Here are some points, each followed by its number:
[ -3  15  -4   5  -4 -19  12   3 -10  11  -1  -7   3   1  -9  17  21   5
   3   2  -5  -2   3  -3  15  -5  14  -5   1  -6  16 -10] 0
[ 17 -19  46 -36  -2  -4  11 -18   2  32 -36 -19  27  29  18  27 -26  13
  -4  -3 -13 -50  -6  14 -12   3  29 -12  25 -11  36 -19] 1
[  8 120  50 -58 -18 -12 -15 -62 113  77   8 -20  -7  -8  74  48  44 -61
 -96 -32  10 -42  -5 -17  13  28 -54  -8 -58 -44  17   1] 2
[ -3  26  22   4  16 -15 -16 -23  -2   4 -16 -17  20  20  -1  24  23 -46
 -14  20  15  -8  13  -4  12  17  -8   2  -4  20   5  15] 3
[  2  17  16 -22  12 -31  16 -28  30  30  10  14 -16  -1   1  -6 -12  25
 -36 -21  20  -7 -10  19 -27  23  10  26 -10   1  -5   5] 4
[-15  -9   8   3  21   0  -6 -13  -8 -14  -6  26 -12  12  30   6 -21   5
 -10   1 -13  -7 -12   2  -1   1  24  -6  -6 -24   0   2] 5
[-38  12 -43  25  12  22   6  32  16  -5  43  24 -29   2 -14  49   8  -1
 -24   0  27  64 -94  57  12   3 -13  20 -34  -2 -26  27] 6
[ 15   2 -42  30 -17 -20  25 -12  10  35 -17 -47   9 -32 -31  63   0  39
 -14  -3 -16 -32   1   4 -34 -18  29  25  31 -12  47  -8] 7
[-17  11 -35  -2  45 -28   2  -8 -33   9 -19 -11   6  19  23  29  41   1
 -28  49   9  -5   1  42  36  13  22  -8  31  81 -16  27] 8
[-27   5   7  12 -23  85  33 -17 -46  31  -2  27  -5 -23  27  23  18  65
  49 -42 -52   7 -11 -15  34  17  12   8 -20 -27  85 -38] 9
[ -5 -18  44  -3   8 -55 -25  12   6  22 -24  13 -25  19  -2 -92  21  -9
   0   8   0  33  27  33  19  13  14   7  50  28  -8  28] 10
[ 41   3  -8 -31 -48 109 -11   9   9 -10  30  -9  15 -33 -24   5  62  33
  70  -8 -26  45 -23 -16   3 -22 -45  -5 -17 -47 -21  25] 11
[-92  10  57 -42  76 -32  52  52 -97 -92   2  -7 -81  26  64  24 -11  35
 -95 -56 -19 -10 -51  15  15  55  57 -13 -73  41 -69 -94] 12
[ 53 -10  11 -16  49  45   1  27  26  67  24 -15   1  45  24 -12 -78  32
 -38 -79   4  26  -2  41 -90 -15  17  -8  42  -1   7  14] 13
[-28 -32   3 -15   0 -10  13  42  -3 -47   2  39  -7 -10  24 -94 -16 -20
   3  -5  48  16 -13   2  20  16 -12  31  -7  -1 -50 -31] 14
[-32  10 -24  25  -7  14   0 -14 -12   0   7  -1   8   1 -38  20  38 -68
  -1  59 -11 -10  21 -19  43  -2  -2  12  -9 -12  42   2] 15
[ -14  -50   15   36   78 -127   24  -10   -2   32  -37  -29   -4   80
   48   16    7  -38  -75   97   62  -51   41  -24   -6  -34   56   -4
  111   78   34  -36] 16
[ 14  25  20  -6 -64 -38  -2 -47   7 -13  -5  38  12 -56 -26 -22 -20 -42
  17  51 -29 -41  65 -26  10  -2  -6 -20   9  32  54  20] 17
[ 10  16 -45  51 -45  31 -11  18  39   0  54 -47   5 -24 -13  27  -6  60
  33 -31 -40  39  -2 -11 -14 -21 -65 -16 -49 -20 -26 -22] 18
[ 94  63   1 -24 -63  19  16   7  79 117  14 -27   7 -68 -60   0 -61  73
   8 -46 -27 -18  53  -4 -99 -21 -16   0   9  -8  85 -67] 19
[ 23 -16  13 -65 -55 -30   9  -6  40  32  -7  13  18 -26 -64  -7 -20 -33
  27  22 -29 -21  -8 -43  12  -1  22  33   8   7  24  14] 20
[ 27 -40  11  11   5  -9  12 -25  29  11  -1  -1   5   7 -11   6 -46  18
   0  38 -12  -5 -11 -10 -29  -2   5  14  42  24  -7 -11] 21
[ -85   35  -21  -12   54  -21  -39 -107  -47  -76  -43   41   29    7
   61   48   34  -20  -50  -20  -17  -64   39  -32   35    9   19  -72
 -120 -104   69  -42] 22
[ -1  36  -5  -6  14   6  16   3  13 -23 -12 -28  -2  21 -24  54   7 -13
  12 -10 -24  24 -80  -9  -4   9   2  57 -11   5 -68   2] 23
[  1  -2 -33   7  -6  15  -4 -12  20   7  -1   6   3  10 -25  -3  -5  14
   8   3  15  37 -28  -1 -13  -8 -24   8   1 -32 -21  -4] 24
[-48 -32 -15  79  37 -38 -50 -32 -59 -77  24  38  52  39  21 -63  29 -65
  21  38 112   2  46  32  23   0 -44 -23  -1  55 -50  33] 25
[ 16 -38  12  31  -4  30 -25  15   4 -15   6 -36   4  -2  36  11 -13  11
  15  17 -13  20   9   8  15 -22  -4 -29   4   3  -7  10] 26
[-24  -3   7  31  -3  37  -4 -27 -38 -54   7  11  14  13  18  31  17 -11
  12   7  14 -15  -4  -2  21   1 -18 -14 -27 -17  -2  -5] 27
[  8 -15  22   7   1   2 -14 -21  13  -6  16  -7  15  -6  17  11  51 -20
 -11  14  38  35   6  20   2  -8 -59 -29  -8  -2   5  72] 28
[  2  13  -5  -2  -1   8  -2   7   1 -25  -3  -1   1  -3 -16  10  14  -9
   4   6  -5   2  -8 -17   6   1  -8  11 -16 -10  -8   2] 29
[ 33  -6 -22  17  28 -12   4  13  37  22  -5 -10   9  22 -23 -10   5   0
  11  17   6  24   8  22 -19  -4 -21  15  16 107   9  57] 30
[-14  36   1  -8 -17  -8  12  22  14 -21  11 -35 -28 -28   0  36  -6  11
 -18   6  -7  24 -37  -8  10  -9  -8  -5 -35  13 -36 -22] 31
[ -23  -81   -4   -8   11   47  -29   -7  -25 -104    2   19    8    6
   96  -70   -3    1  100  -46    1   -8   81  -18   19   22  -24  -47
  -66  -27   -3  -42] 32
[ 21  24   7 -19 -28 -18  -1  11  18  -9   8 -43  12 -15 -29  -5   5  10
  36  12  -3 -17  21 -25 -10 -10 -17  10  -8  13  15 -18] 33
[ 49  29  41 -38  47  -7   4  25  -5  23 -35 -22 -32   6   2  38 -16  13
  -1 -48 -59 -26 -25  -5  32   9  36  29 -10  11  -1 -22] 34
[ -44   66   15  -17  -25  -69    3   -7    8  -50  -29  -25   47  -33
  -58    3   69  -78   -1  124   30   52  -63  -59   25   22 -107   18
  -58   34  -36    9] 35
[ 10  34  -1  -6  15  -2   3 -18 -31 -35   0   5 -15  16  18  39  12 -32
 -21 -16  11 -25   9 -27  12  13  29 -13 -22  -6  12   4] 36
[ -82  -30  -41  -48  -24   11  -39  -31   -7 -108   84   76  -31  -51
   -5 -127   10  -26  -45  -38   78   41   32 -127   83   12   10  -77
  -43  -68  -33  -27] 37
[ -6 -27 -46  20   3  46  23  -8  23 -10 -12  38  17  19 -69 -13 -12  18
   7 -12  40  47 -35 -19 -76   2 -23   3  11 -70 -29  19] 38
[  5  -1   1  15  -1  12  -6  -1   6  -6  -6 -15   7  -9   0  22  -9  11
  12   7   2  -2   6 -10 -10  -3  -9  17   2   6   9 -11] 39
[ 29   1  62  15 -59 -10   7 -62  82  70   7 -60 -16 -11   4 -71  -9 -30
 -18  44  72 -65   7   3 -41  26 -32   2  72 127  19   3] 40
[ 17   3 -52   8   1  45  25  57 -29 -90  21 -59  17   6  90  88 -34  70
  40 -18  40 -12 -42 -42 106 -22 -25 -63 -49 -56   6 -45] 41
[  1 -22  13   7 -13  11  -4   2  -8  -8 -10   8  10  -6 -14 -24  -2   5
  14   4   3   5  11 -19  -8  -3 -15 -20   5 -10  -2 -10] 42
[  7 -42  -3  26  28   0 -18  36 -21  26   3 -54  16  28  -7   3  24  18
   7  18 -36  38  50  11   0 -20  -1  -4   0  32  29  31] 43
[ 41  -2  56 -28  22  -7  17 -59   3  63 -60 -14  39  46  22  23 -25  15
   6   7 -15 -48  -2  13 -32   7  16  19  43  17  58 -25] 44
[-29  -1 -11  41   3 -27  17   4 -34 -49  -9 -24  33  18 -24  37  -6 -18
  21  30   5 -18  19 -25  36  17  17 -20  -5  26 -12 -19] 45
[-26  24 -16  18   9   8 -10   9   4 -11  23  27  -8   7 -26 -12  23 -31
 -16  -3  -8  16 -13 -33  -8  -4  -2   9 -29 -19 -24   4] 46
[ -60   31    5  -10   29   15  -38  -41  -20  -54   56   -5   28   33
   26   34   33  -37   19    2   55   24   49    1   11    3  -68  -65
 -100  -35   -1  -55] 47
[-31  -9   0  36  33  -1  -5 -11 -32 -44   6  30  16  -1  13 -41  16 -50
   5  31  67  -6  25  34  32  28  -7  -1  -4  22  -3  16] 48
[ 23  29  15 -17 -12 -48  32  -7  33  80 -28 -23   7  12 -31  37 -26  21
 -40   2 -38 -11 -45  13 -33   4  29  48  21   5  21  13] 49
[-19  25 -20  26   3   5  -7  11   3 -43   5  36 -21  16 -38 -22   8 -46
 -51   0 -11  20   6 -12  -2 -19  -9   2 -29 -20 -26  19] 50
[  45   -6   15  -57   90   95  -54   44   24    9   63  -31  -56   74
  127   -4  -46   23  -80 -127  -32   42   69  125  -49  -68    5  -49
 -104 -100  -49   47] 51
[-15 -34 -13   7   5  54   5  24  -5  -9   3  -4  -7  15  33  42 -14  40
  -2 -26 -15  17 -28   9  -3 -16  -6 -19 -13 -28 -10  10] 52
[  1   3 -13  21 -26  -7  -7  -1 -10 -28  17  10   9 -30  -6   1   7 -16
   9  28  -1 -13  12  -5  37  -4  -6  -3   7   8  19  -6] 53
[ -37   17    2    1  -20   29  -26   -2  -28  -75   39  -23   36   -9
   75   27   29    0   15  -11   24  -18   18   -2   27  -33  -40  -68
 -123  -52   -7  -55] 54
[ -6 -96 -12  29  -1  61  -8   1 -11  -4 -26  -6   5  10  30 -20 -17   0
  52 -16  -2   2  13  -6  -6  17  10  44  12  19  20 -24] 55
[  0 -41  24 -52  72 -25   7 -14  15 127 -30  13 -55  63  20 -21  12  -7
 -64 -12 -62 -30  78  43 -33  27  67 -47  65  -2  93  47] 56
[   3  -87  -29  112   12   47  -49  -53   -8  -59   57   70   29  -16
   63 -120    2  -60   19   32  105   35   69   73  -38   22  -32  -51
   58   72   11   64] 57
[-46 -31 -27  14   2  -7   8   4 -29 -19 -41  28  27   2 -59 -45  57 -37
  12  37   7 -15  21  -8  46   4  -7   0  12 -25 -17  23] 58
[-104   19  -35  -22   -9  -16   25   22  -13  -55   26  -29  -93  -12
  -17  100    1   46  -22  -11  -39  -29  -49  -54   77   12   23   29
  -94  -30  -28  -74] 59
[-26 -16   5  14   4  10   5   6 -12 -49  -9 -11  23   6  26  47   8  12
   9  11   3   0   5 -27   6  16  -4   1 -11  17  16 -30] 60
[ 33  27   9 -29  -5  -9 -16 -11 -12  21   0  -3   9  23   1   2  12 -20
  13   6 -21 -26  15   8   8 -22 -24  -1 -20  -4  33   6] 61
[-15  15 -17  18 -28  13  14   6 -10 -33   7 -37  15 -33   4  58  30 -13
  48  13 -18   3 -27 -27  29  23 -16  31 -26  28 -16 -10] 62
[-25  13 -18   9   1 -21  -1  13   2  -5   7  -6 -10 -17 -16  13  18   9
 -22  20   2  17 -11  -2   8   8   4   9 -13   3 -13  -9] 63
[-34 -21   3  45  12   8  15   4 -21  -3   6 -14   8  14  15  16  -3  14
  16   5   1 -11  -5  21   1   9 -11   1  12  35  -8 -12] 64
[ -1  24   5  -4   6 -38  15  -2 -10  15  -5 -17  12  10 -18  28   8  19
 -12   5  -8  -5 -10  11 -18  -1  20  19  11  10  10  -9] 65
[ 61   9  30 -33 -46  34 -26 -18  22  30  -3 -37  23  -2  10  -4 -15  -2
  39  -1 -29  13  64  -1  -4 -25 -45 -23   7 -18  45  15] 66
[  9  -4  28   0   9 -35 -10  11  -3 -13   4   4   0   4   9 -33  38 -71
 -24  43  31  -2  23 -15  46  10  -2  14  15  81 -24  35] 67
[-47 -27  -7  11  -9   8 -12   4 -16 -65  51  49 -26 -56  12 -50   1  20
 -11 -24  33   6  12 -31  17  11  -7   1 -35  -8 -16 -33] 68
[ -3 -21   9 -10  -3  24   1  -9 -11  -4 -13   2   3 -17  20  13   0  21
   4 -43 -17 -12  -6  -7   1   0   4 -13 -18 -15  10 -15] 69
[  9   7   6 -11 -10 -43  -3   8  18   1   4   8 -12 -19 -12 -15 -16  16
  -6   5   6   6 -16  -3   1   8  27  12  22  18 -18   1] 70
[ 16 -26  -7  21 -26  24 -15 -20  25 -21  16  49 -16  32  28 -23 -42  -4
 -52 -18  32  -8 -22  19  -1 -27  17 -34   9 -21   0   8] 71
[-27 -54  46 -50  26   8   9  27 -50  47 -45 -19 -18  33  69 -19 -22  70
  -3 -21 -41 -36  -8   7  39  -2  83 -37  58 -27  23 -25] 72
[ 23  17   9 -22  31 -56   1 -23   5   1 -18  25   8  32 -20 -47 -31   8
  -2  -9   5 -14   8  13 -36 -15  19  32  24 -11  14  19] 73
[ -1  32   8  -4  80 -38  65 -42  21  -2 -55  26 -23  84 -17  14 -49  23
 -47  -2 -27 -51 -27  -3 -70   3 118  61  98  40  38  16] 74
[ -21  -21   42  -85  -24   49   57   67   32  -34  -56  118  -38  -40
  -38 -103  -34    4   31  -14   16   26 -121  -10   47   91   12  119
   36   60 -113   -3] 75
[   1  -16   31   -1   23  -75   19    4  -10    7  -11  -27    5 -127
   40   14   27   14  -11   32    0  -11  -11   40   33   -8   25    5
   26   54   -5   14] 76
[-20  23  43 -22 -51 -32  29  75  12  34  10 -56 -14 -39 -12  27  22  32
  13  45 -11   3 -21 -16  21 -20  -5  16  -7  79  10 -47] 77
[ 12 -20   5   7 -17  -4 -28   6  -7  -3  -7  33   8  -3  -8 -55  27 -36
  -8  42  26  38  13  19  13   1 -26 -12  20  25 -15  96] 78
[-21 -13  -5   4   7  14   3   2  -8 -28  39  18 -10 -11  12 -23  -4  -2
  -5  -2   8   3  -1  -4  10  -2 -10 -16 -16 -19  -1 -17] 79
[127  25  18 -80  -7  36 -31  10  37  11  -2 -31  20 -16 -90 -57 -21 -53
  25  -4 -38  21  -4 -34  -3  20  12  61  37 -21   3  52] 80
[-22   9  -7  10 -50  23  13  25  12 -49  -9 -12  -6 -57  -6  52  25 -25
  25  41 -33  64  11 -44  51  34 -10  24 -26  39   1 -39] 81
[ -72   49  -35  -33   90  -13  -32   43 -127  -59  127  -70  -43    9
   53  121   10   50  -13  -48  -12   -6  -47  -27  108  -25   37 -121
 -122  -23   32  -26] 82
[  1 -60  10   7  32 -24  17 -27 -33 -32 -13  57  -5  38  43 -38   1 -10
  -2 -21   7 -40  57  15  46  35  54 -28  50   9  19  -1] 83
[ 35  12   1   1 -37  57  -6 -20  16 -19   3  29   6 -43  -5  -3  -7 -16
  44 -14  -4  -1  -7 -15  28  15 -23  25 -17   2  14  -1] 84
[ 112  -27  -27  -12 -116   68  -59   22   -2   84   42    5  -17  -37
   27  -45  -32   66   45   13  -21   27  -25   15   10  -85  -25  -72
   12  -84   18   37] 85
[  68   58   22   21   23  -24  -42  -35   15   37   -9  127   -4  -26
  -29 -127  -36  -15    1  -39   43   26   50   22  -40  -10  -36   32
  -46  -41  -17   96] 86
[  0  32  -6  10  -3  -4   9   1   4  -4   0 -17   7  13 -19  16  -6   7
   6  -6  -8  -2  -9  -2 -16  10  -9   2  -6   1   4   4] 87
[ -7  -1  -1  14 -12  16   3  13  12 -23  -1 -29  26   5 -10  46 -16  13
  46  -2  11  -7  19 -12 -14 -10 -18  22   0  26  16 -26] 88
[ -31  -86  -11   68   96   60  -30    6  -48  -50   34   35  -16   59
   71 -100  -58   19    0  -71   61   43   91   57  -44   51   30    4
   42   11  -28   21] 89
[  1  11   3  -4   6 -15   6  -9  24  16  -1   7 -14  -1   2  -5  -8   8
 -25 -16   5  -2  -8  10 -19   5   7  17   7  -5  11  -4] 90
[ -4 -73  51 -84   3  70  39  31  -4 -10 -51  31 -33  27  41 -42 -77 -16
   6 -32  25 -15 -95 -15  17  46  54  -6  55 -14 -74 -64] 91
[ 41  15  14 -49 -18 -57  29  12  33  57 -29 -32 -12 -31 -19  -5 -28  34
 -33  23   5 -29  26  -5 -33 -23   3 -39  32   5  34  -8] 92
[  -9  -24  -17  -31  -17  -12   22  -23   14   64  -15  -18  -14   -3
  -11   17   13   11  -47    0  -42 -111   65  -14    2  -60   43 -117
   -6  -76   58  -35] 93
[-22 -55  48 -34  23  44  72  66  31   7 -24  32  -8  -5  32 -31 -39  48
  15 -25  16  58 -94  40 -13  15 -21  38  14  29 -96  -1] 94
[ -21   49 -115   44   15   35   26   16   10  -20   51   28   -5   19
  -65  -26   44  -73  -49  -18    4   38  -19  -22   -6  -10   -3    7
  -76  -22  -28   30] 95
[-103   16   -7   98  111  -58   32   86  -42  -45   33   -8   11   69
   25  -81   47    3  -23   33   20  127  127   55   -5  -48  -12  -13
   55   81  -48   47] 96
[ -6 -67   1  53   8  35 -29 -13   0 -10  20  64   1   5 -11 -50  20 -26
  12  25  46  29  28  29   4  -7 -24 -49  10   9  13  19] 97
[-28  31 -30  17 -29  37  -6 -16 -26  -8  13 -17   2  -1   2  77  -9  41
  30 -11 -21   5 -35 -14 -17 -31 -10 -24 -42 -75  10 -23] 98
[ 32 -18 -19  -3 -10  29   1  30   8  37  -5  10 -38 -28  32 -40 -58  70
  -1 -39 -46 -10  16  13 -31 -54  23 -48   2 -61   5  20] 99
[-57 -45   7  59  -4   1  24   9  -7 -13 -15 -26  21  29  32  22  12  14
   3  20  22  -6 -19  27  26   6  24   4  34  66 -31 -23] 100
[ -1  15   5  -9  -9  -2   6  11   8 -10   5 -23 -20 -17   2  30   3   8
 -12   2 -17  13 -26  -7   4  -2  -8   5 -25   6 -25 -10] 101
[ -6 -24  19 -24  11  16  24  27  15 -13 -32  40 -23 -15 -24 -46  -8 -14
  11   3   7  35 -67   3  16  42  15  55  28  15 -43  11] 102
[-33   2  12  38  18  34  23 -40 -84 -52 -28  23  32  28  33  57  36 -24
  32  -4  23 -45 -17  -2  64  24  -6  -8 -27 -27   5 -18] 103
Which two points above are nearest to each new point by angle, seen from the average point of the numbered points? Their numbers follow each, nearest first.
[  47  -45  -12   19   -8  -14   37  -18   33   -1   -1  -48   37   18
  -34   -5  -77    4   30   64  -27   -4  -13   -3 -105   -1   38   37
   85   41  -27  -28] -> 21 74
[ 91  33  19 -39 -56  16 -44 -16  57  58  19 -47  29 -16  10   4  18 -10
  41 -15 -21  12  44  11 -12 -22 -59 -25 -24 -26  73  16] -> 66 61
[ 10   4   8  12 -34  69 -19   8 -29  -1   8  -6  17  -7   8  27  27  12
  62  -5 -24  41  19  -4  19   2 -30  -8 -29 -34 -24  30] -> 11 18
[-18  -3 -15   5 -29  -5 -23   1  -7 -57 -12 -40  -1 -42  -4  79  31  -2
  38  34 -14 -15   4 -28  57  12 -17  29 -30  10  14 -16] -> 62 81
[-21   2  18   6 -14 -22  14   7 -20 -25  -1 -10  -3   3  42   6  -7  22
   4  12  -8 -18 -17  21  16  36  13  -8 -17  23 -27 -32] -> 12 100
[ 31  40  -7 -34 -24  21 -76 -26  14  14  38 -15   1 -38 -16  34  21 -14
   9   0  16  -9  36 -31  24 -14  -7 -84 -39 -16  11  -6] -> 66 47
[ 54 -12  15   1  37  42   8  15  20  45   1   6 -22  46  13 -22 -38  22
 -17 -54 -20  18   4  31 -61   6  22  -7  29 -14   0   4] -> 13 99
[  15  -49   12   26  -31    0  -61    3   -9    8   -5   88   31   -9
  -25 -127   82 -127  -13   93   94   93   63   23   52  -22  -75  -33
   56   63  -36  127] -> 78 97
[ -4  -3   1   0   9   1  -3   7  -2  -8   4   2 -14   1   5  -9   1   3
   0  -8  -3   4  23  11  -1   8  -7   2  -1  12   3  -2] -> 89 96
[ 13 -24 -13 -12   3  75   1 -19 -10 -22  10  21  -5   3   8 -11  -3 -24
   6 -21 -23  -3  26 -34   4   0  -5  -9 -23 -52   3  -6] -> 32 11
[  3   7 -23  25   7  25  -7  14  23  49  44  -9 -25 -54  -5 -36  13   4
   1 -23 -15  28  16   2  -2 -29 -25 -51 -18  14  -9  -6] -> 18 85
[ 63  31  21 -20  36 -67  12   1  13   3 -33  28  22  26 -34 -67 -22  21
   7  -5   0 -55  23  28 -55  -3  25  47  20 -23  26  41] -> 73 86
[ 38   9  11 -35  -7   3  -6  30  42  43  -4   3 -20 -40 -73 -32 -20 -27
   8  -2 -22  11 -10 -26 -16  -2   1  28  10   9  -9  33] -> 80 20
[  4  -7  36 -49  20  -8  23 -21 -23  22 -29 -57  13  55  73  62 -34  41
 -28 -30 -44 -52  14  26 -27 -16  42 -12  -4 -20  40 -33] -> 1 44
[  51  -88  -16   31    0   -8    4   -3   49   57  -25  -29   21   55
  -17    6  -96   23    9   32  -26  -19 -113  -18  -64   -1   43   52
   98   72  -18   -8] -> 21 49
[-31 -48  29 -12 -21  19  -2   9 -22 -12  -9  32  14 -14 -12 -58  24  26
  28  25  19  16   8 -26  21 -12 -25 -49  18 -14 -10   6] -> 42 97
[ 28   9  -6 -32  25 -17 -13 -15  40  17 -27  17 -18   3 -68  12  -8 -33
 -39   3  -2  -1  -4  -1 -23  14   1  32  22 -39 -12  43] -> 80 90
[  8 -52   7   9 -21  41   3  54 -15  10  26  -2  25 -21  24  57   9  14
  10  -1 -21   0 -20  -7   2 -12  10 -22  19   7   7   4] -> 52 26
[  6   1 -15  22  18 -55  28 -21   1  11 -22  11  -1  24 -33  -3  -2 -12
 -18  -2 -28 -21 -13 -14 -29   4  41   8  49  -5  -8 -11] -> 74 65
[-20   1  16 -18   1  -5   2  -2 -12  21 -28 -19   4  59   9  77  21  24
 -21  10 -18 -16 -17  15   8  -5  16 -12  -8  -9  25 -26] -> 1 65
[ -2  14   5 -22  -6 -14 -23  -1   0  16   3 -28 -12  -3   8 -20  16   9
 -24   3  12   9  22  20   6   0 -12 -16   2   4 -20   4] -> 10 92
[-19 -32   6 -21  40  20  15 -16 -21 -56 -12  43 -24  32  44  24 -90  13
 -23 -32  -8 -39 -26   1 -14   9  -4  15 -13 -46   0   4] -> 5 91
[  8  -5   8 -19  34 -43   3  17  33  31 -27 -42   3  -2  40  10   5 -33
 -84  29   8 -33 103  -4 -10   5  15 -33  -1  65  57 -44] -> 16 92
[ 20  -2  16 -20 -15   9 -14  -3  18  16 -18  -1  -3   4  -9   5  -8  -5
  -2  -1   1  10 -20  -8   1  -4 -16   6   8  -5 -14   1] -> 80 20
[ -7  49  28 -12 -28 -22  -8  -1  -7 -46  -1 -11  14 -20 -25  20  43 -28
 -15  29  12   9 -19  -5  21  10 -36  23 -32  24 -18   4] -> 35 29
[ 12  12   6 -14   5 -12 -16 -22   0  -9   9  29 -12  -6  -8 -40 -23 -11
  -2  -5  17   4   0   4 -10   2  -9   9  -8  -7   2  19] -> 86 73
[-36   0  31  11  -6 -22  17  24  -3 -32  13   9  12 -27  59   8 -17  16
 -16 -10  22   5 -31  23  27  -1  -6 -21 -42  43 -44 -41] -> 12 31
[ 61  72   0 -21 -19 -14 -33 -28  36  19  23   5   4 -35  -7  11  -5  -1
  -8 -32  -8   4   1 -21 -13 -16 -43 -10 -49 -42  28  29] -> 2 61
[ 26  13  16 -34 -12 -29  -8   6  18  28 -11 -17 -18  -4   3  22   5  12
 -27   4 -14  -2   0  14  -8 -10  10 -20   2 -22   6   3] -> 92 49
[-29  37 -19   1 -85   2   0  14  -3 -11  49  11  -3 -34 -11 -23  37  69
  25 -22  20  40 -65   5  -7 -13 -16 -11 -43 -33 -23 -36] -> 18 11
[ -2  -2  -2  14  -5 -12  -6  16 -14  14  12 -51  22   8  20  40   9  39
  16 -17  -3   4   9  31 -26 -14 -17 -21 -13  -5  -3 -11] -> 18 98
[  8  -9  18  19  55  -5 -34  -4  -4  16 -22  -7   1  17  15 -10   8  13
 -11 -19  -1  14  73  14 -34 -11  -6  -6  19  -3  67  30] -> 56 43
[ 28 -12   5  -8 -17 -42  10  11  18   9 -15  17 -20 -27 -19 -19 -12   3
   5  15   7   3 -28   9  -8  -3  24  33  38  27 -16   8] -> 70 102
[-22   5  17 -12  25  -5  22  18 -22 -25  -1   2 -21   6  25  20  -7  18
 -32 -19  -7 -14 -31   3  16  13  10   3  -8  11 -36 -28] -> 12 59
[ 31 -15 -15  20 -28 -19  25 -23  10  44  22 -68  13  -7 -43  90  -4  56
  -9 -10 -24 -11  11  -9 -55 -26  34   0  72 -17  -4 -25] -> 7 65
[   0   38   22   33   11  -96   45   21   -7    0  -36 -112   11   18
  -49   36   18  -24   20   58  -16  -24   18   14   20    0   76   15
   24   52  -30   -5] -> 65 45
[ 16  40  -9  18  33  19  20 -61 -10  42 -34 -41  20  53 -61  37  -2 -50
  18  10 -45 -54   2 -13 -22  22  51  47  34  -5  58  -9] -> 44 74
[  3  41  25 -11   4  14  15  29   5  20  -5   0   8   3 -29 -40  16  -1
  32 -19 -10  12 -29  -7 -15  31 -23  75  -9  38 -31 -12] -> 75 102
[  4 -12 -17  -2  11  23   1  10 -12  33 -15  32   8  15 -40   2   0  -4
   8 -10 -32   9   4 -22 -19  10  12  -2  22 -26  24  23] -> 38 56
[  9  25  16 -43 -12 -22  -7  -7  25  47  -9 -15 -15  -7  14  25  -3  25
 -45  -2 -20  -3 -19   9 -21 -23  11 -11  -9 -22  10   9] -> 49 92
[-11  48 -11   6  44 -11  -4 -30 -36 -38  25  -1 -27  24  27  46  29 -56
 -50 -79   6 -36  12 -37  18   9  39  -8 -38  -7   9   5] -> 36 22
[-34 -24 -51  25   1 -47  15 -12  -7  54  -9  49   1  27 -40 -42  38  -1
 -15  34   2  19  -5  17   3  -2  15   2 -13 -38   7  44] -> 58 78
[ 31  43 -17 -14  -4 -30   4   8  28  34   6 -17 -15  -1 -33  10   2  12
 -12   2  -4   5 -16  -4 -13 -11  -2  15   3 -16 -20   7] -> 49 87
[  8 -25  -2   8  -8  81 -20  10 -33 -37  31   0  -6 -25  62  34   9  -1
  25 -19 -18  26  10  -4  33 -10 -35 -63 -50 -37   3   3] -> 54 41
[ -15  -17  -55   83    9   15    4   37   23   15   17   19  -47  -20
  -15   61   37    2  -20    6   31   45 -104   10    5   29    2   32
  -20  -17   -1  -18] -> 6 63
[-31  36  -7 -24   4  -7  -6 -18  -4  29  10 -32   0  14  27  25  20  -5
  -7   8  -7 -10  -7  11  -9  17  10 -14 -14 -24   8 -29] -> 2 0
[ 20  32 -27 -10  10   6 -16  -3   0 -37  64  -2  -1   1  26  56  -9 -16
 -12 -35 -41   0   8  -9   3 -12   9   3 -73  -2 -38  18] -> 82 101
[-31 -22  10   5  -4  31 -12  -8  -7 -21  25   7  13   8  42 -15 -24  11
  -2 -20  16  -3  34   1  14  11 -21 -23 -25 -15   0 -16] -> 32 54
[ -9   6  29 -30  31  10   5  14  -7  -8  -4 -11 -16  26  46  30 -10  -5
  -6 -15 -12 -14   8  12   3  16   6   4 -24  23  -8 -26] -> 12 34
[ 25  17   1 -35 -39  -9 -11  -7  63  40 -25 -39 -25 -46 -22  21 -39  50
 -26   2 -30 -32 -11 -52 -26   2   3   2 -13  -8  56 -53] -> 19 92
[ -4  23 -26  23   0   2 -16 -38 -32  43   6  43  55  28  -7 -30  42 -44
 -15  13  22   2  31  31  15 -22  -9 -48  44 -20  26  52] -> 78 97
[  4 -25 -14  26  14  -9   3  40 -38   7   7 -35  37   7  -4  17  15   9
  -6  21 -44  44  20 -17  -6 -41  -1 -19   4  30  10  28] -> 43 26
